Some points, one per row:
c(2.0, 1.5, 2.0, 3.9, 2.0, 1.7, 0.7, 1.0, -3.9, -1.7, 1.1, 0.6,
  1.2, -0.8)
c(-0.8, -0.5, -0.9, -0.5, 0.4, 0.6, 0.4, -0.3, 0.2, 1.0, 0.7, 0.0,
  1.8, 0.0)
c(0.8, 0.1, 0.7, 0.1, -0.5, -0.8, -0.3, 0.5, 0.0, -0.3, -0.3, 0.0,
  -2.5, -0.1)
c(1.2, 1.5, 1.2, 3.7, 1.9, 2.3, 1.0, 0.3, -3.5, -0.4, 1.5, 1.4,
  2.2, -0.6)
c(0.0, -0.3, -0.3, 0.2, 0.3, 0.2, 0.1, -0.4, -0.5, -0.2, -0.2, -0.1,
  0.6, -0.2)
c(-0.2, -0.6, -0.2, -0.6, -0.6, -0.2, -0.3, 0.1, 0.5, -0.5, -0.4, -0.4,
  0.3, 0.2)
c(-1.3, -0.8, -1.7, -2.3, -1.0, -0.8, -0.4, -1.0, 2.2, 1.0, -0.5, -0.8,
  0.2, 0.4)
c(-0.7, -1.2, -0.9, -0.7, -0.1, 0.7, 0.1, -0.9, 0.2, 0.2, 0.4, -0.6,
  2.9, 0.3)
c(-1.4, -2.1, -2.0, -4.1, -2.0, -1.1, -0.7, -1.2, 3.1, 0.0, -1.1, -1.5,
  0.9, 0.4)
c(-3.4, -2.8, -3.8, -5.3, -1.8, -0.2, -0.1, -2.2, 4.9, 2.5, -0.8, -1.5,
  3.4, 0.4)
c(0.6, -0.8, -0.6, -0.7, -0.8, 0.0, -0.2, -0.5, 0.3, -1.5, -0.3, -0.9,
  1.6, -0.3)
c(1.0, 0.2, 1.2, 0.3, -1.2, -1.3, -0.9, 0.0, -0.3, -2.6, -0.9, -0.6,
  -2.2, 0.2)
c(-2.7, 0.3, -2.0, -1.8, 0.7, 0.8, 1.2, 0.3, 2.3, 5.3, 0.7, 1.2,
  -0.2, 0.0)
c(3.7, 2.3, 4.0, 6.1, 2.0, 1.8, 0.2, 1.6, -5.9, -3.0, 1.2, 1.6,
  -0.3, -0.9)
c(-1.5, 0.0, -0.3, -1.4, -0.1, -0.7, 0.0, 0.3, 1.6, 1.0, -0.2, 0.1,
  -1.5, 0.4)
c(-0.7, -0.4, -0.5, -1.0, -0.3, -0.1, -0.2, -0.2, 0.9, 0.6, -0.2, -0.1,
  -0.1, 0.8)
c(-1.1, -1.1, -1.4, -1.9, -0.5, 0.8, 0.1, -0.9, 1.3, 0.8, 0.1, -0.5,
  2.6, 0.1)
c(0.6, 1.8, 1.6, 2.0, 0.3, -0.7, -0.4, 1.5, -1.0, -0.4, -0.2, 0.6,
  -4.4, 0.3)
c(0.7, 1.4, 2.0, 0.3, -0.7, -3.9, -1.2, 1.6, 1.0, -1.3, -1.2, 0.2,
  -9.1, 1.1)
c(-0.4, -0.1, 0.0, -0.5, -0.1, -0.6, -0.6, -0.2, 0.8, 0.4, -0.2, -0.4,
  -0.8, -0.2)
c(0.2, 1.4, 1.1, 2.2, 1.8, 0.3, 0.4, 1.4, -1.4, 2.1, 1.0, 1.2,
  -2.5, 0.1)
c(-3.8, -2.8, -4.2, -6.4, -2.2, -0.8, -0.2, -1.8, 5.8, 3.0, -1.3, -1.2,
  2.2, 1.1)
c(0.6, -0.4, 0.2, -0.1, -0.6, -0.1, -0.7, -0.7, -0.1, -2.5, -0.4, -0.2,
  1.8, 0.1)
c(0.8, 0.2, 0.3, 1.6, 0.8, 1.1, 0.7, 0.1, -1.4, -0.5, 0.6, 0.4,
  2.2, -0.3)
c(-0.8, 1.0, 0.7, -0.5, -0.3, -1.9, -0.9, 1.1, 1.6, 1.0, -0.5, 0.4,
  -6.0, 0.9)
c(-0.7, 0.2, -0.6, -0.7, -0.1, -0.2, -0.2, 0.4, 1.1, 1.7, -0.6, 0.0,
  -1.4, 0.1)
10 more points follow, each with its number after it:
c(-0.1, -0.7, 0.2, -2.6, -2.0, -3.1, -1.4, -0.3, 2.8, -1.6, -1.8, -1.0,
  -4.7, 0.4) 0
c(-1.4, -1.1, -1.9, -2.4, -0.2, -0.3, 0.0, -0.3, 1.9, 2.0, -0.1, -0.4,
  1.0, 0.3) 1
c(1.5, -0.4, 0.2, 1.2, -0.2, 0.9, -0.4, -0.8, -1.6, -2.6, -0.6, -0.3,
  3.0, -0.8) 2
c(-0.6, -0.3, -0.3, -0.2, 0.4, 0.1, 0.3, 0.3, 0.2, 1.2, 0.4, 0.4,
  1.0, -0.1) 3
c(2.3, 1.8, 2.8, 3.7, 1.4, 1.2, 0.2, 0.9, -3.3, -2.0, 0.6, 1.3,
  0.1, -0.4) 4
c(0.4, -0.5, 0.1, 0.4, 0.6, 0.9, 0.3, 0.0, -0.5, 0.3, 0.5, 0.3,
  1.4, -0.3) 5
c(0.3, -0.2, -0.2, 0.9, 0.5, 1.6, 0.9, 0.3, -1.0, 0.7, 0.6, 0.6,
  2.7, -0.1) 6
c(-1.2, -1.8, -1.6, -2.6, -0.8, 0.1, -0.2, -1.3, 1.2, 0.3, -0.4, -1.1,
  4.0, 0.2) 7
c(-1.0, 1.1, -0.1, -0.3, 0.2, -1.4, 0.5, 0.8, 1.7, 1.9, 0.1, 0.8,
  -4.2, 0.9) 8
c(-0.7, 0.9, 0.3, 0.5, 0.8, -0.3, 0.8, 1.0, 0.2, 0.8, 0.2, 0.1,
  -1.4, 0.1) 9
Which of these numbered points is nearest to each point below, looking only along the 3 directions in which the first points spread most? Its number follows each.
c(0.4, -0.8, -0.5, 0.7, 0.3, 1.9, 0.6, -0.7, -1.1, -0.3, 0.6, -0.4,
  4.5, -0.7) > 6
c(-0.3, -0.1, -0.5, -1.1, -0.6, 0.1, 0.0, -0.3, 1.0, 0.3, -0.4, -0.2,
  0.9, -0.1) > 3
c(-0.7, -0.4, 0.0, -1.6, -1.6, -1.8, -0.8, -0.1, 2.2, -0.4, -1.2, -1.3,
  -2.3, 0.3) > 0
c(0.5, 1.3, 1.0, 2.0, 0.9, 0.5, 0.2, 0.6, -1.7, 0.0, 0.3, 1.0,
  -2.0, -0.1) > 9
c(-0.2, 0.2, 0.3, -1.1, -1.2, -2.1, -0.9, 0.1, 1.9, 0.2, -1.1, -0.8,
  -3.8, 0.6) > 0
c(2.5, 2.6, 2.6, 6.0, 3.4, 3.1, 1.3, 1.4, -5.6, -0.6, 2.3, 2.1,
  1.8, -1.2) > 4
c(0.5, 0.6, 0.5, 1.7, 1.7, 1.7, 0.8, -0.2, -1.9, 0.5, 1.2, 0.6,
  2.2, -0.1) > 6
c(0.7, 1.4, 1.4, 1.7, 0.9, -0.3, 0.1, 1.1, -0.9, 0.5, 0.5, 0.8,
  -2.7, 0.3) > 9
c(-0.3, -1.9, -1.3, -2.9, -2.1, -0.8, -0.8, -1.1, 2.0, -0.8, -1.5, -1.8,
  1.7, 0.3) > 7
c(2.0, 1.7, 2.6, 4.3, 1.8, 1.4, 0.4, 1.1, -4.1, -1.5, 1.0, 1.0,
  0.1, -0.8) > 4
c(1.5, 1.3, 1.8, 3.3, 1.5, 0.5, 0.2, 0.9, -3.0, -0.6, 0.7, 0.6,
  -0.6, -0.3) > 4
c(1.8, 0.8, 1.4, 3.0, 1.0, 1.6, 0.8, -0.1, -3.5, -1.6, 1.0, 0.4,
  1.8, -1.2) > 4
c(0.5, 0.6, 1.2, 1.1, 0.2, -0.4, 0.1, 0.2, -0.3, -0.9, 0.0, 0.8,
  -2.1, -0.1) > 9
c(0.7, -1.0, -0.1, -0.2, -0.4, 0.2, -0.5, -0.9, -1.1, -2.4, -0.3, -0.8,
  3.1, -0.3) > 2
c(-1.3, 1.5, -0.6, -0.7, 0.8, -0.7, 0.6, 1.3, 1.7, 3.8, 0.2, 1.4,
  -5.1, 0.8) > 8
c(-0.2, 1.6, 1.0, 0.2, 0.3, -1.6, 0.0, 1.6, 0.7, 1.2, -0.3, 0.8,
  -6.1, 0.9) > 8
c(-1.7, -0.4, -1.6, -2.1, -0.5, -0.4, 0.2, 0.0, 1.9, 2.4, 0.3, -0.1,
  0.3, 0.5) > 1
c(1.0, 0.5, 0.4, 1.6, 0.5, 0.6, 0.3, 0.4, -1.4, -0.8, 0.4, 0.7,
  0.7, -0.5) > 5
c(0.1, -1.3, -0.4, -1.2, -1.0, -0.6, -0.7, -1.3, 0.8, -1.6, -1.1, -1.2,
  1.5, 0.0) > 7
c(-0.6, -0.5, -0.9, -0.6, 0.0, 0.1, 0.2, -0.4, 0.7, 0.8, 0.1, -0.1,
  1.7, 0.0) > 3
c(-2.2, -0.3, -1.4, -2.3, -0.5, -0.1, 0.2, 0.0, 2.5, 2.4, -0.2, 0.5,
  -0.6, 0.4) > 1
c(-0.4, 1.1, 0.4, -0.8, -0.1, -1.7, -0.5, 0.7, 1.2, 0.6, -1.0, -0.1,
  -5.2, 0.6) > 8
c(-0.9, 1.7, 0.8, 0.4, 0.8, -0.8, 0.3, 1.8, 0.7, 2.1, 0.4, 1.2,
  -4.3, 0.5) > 8
c(1.7, -0.8, 0.5, 0.1, -1.0, -0.3, -0.7, -1.2, -0.9, -2.5, -0.3, -0.7,
  2.0, -0.4) > 2
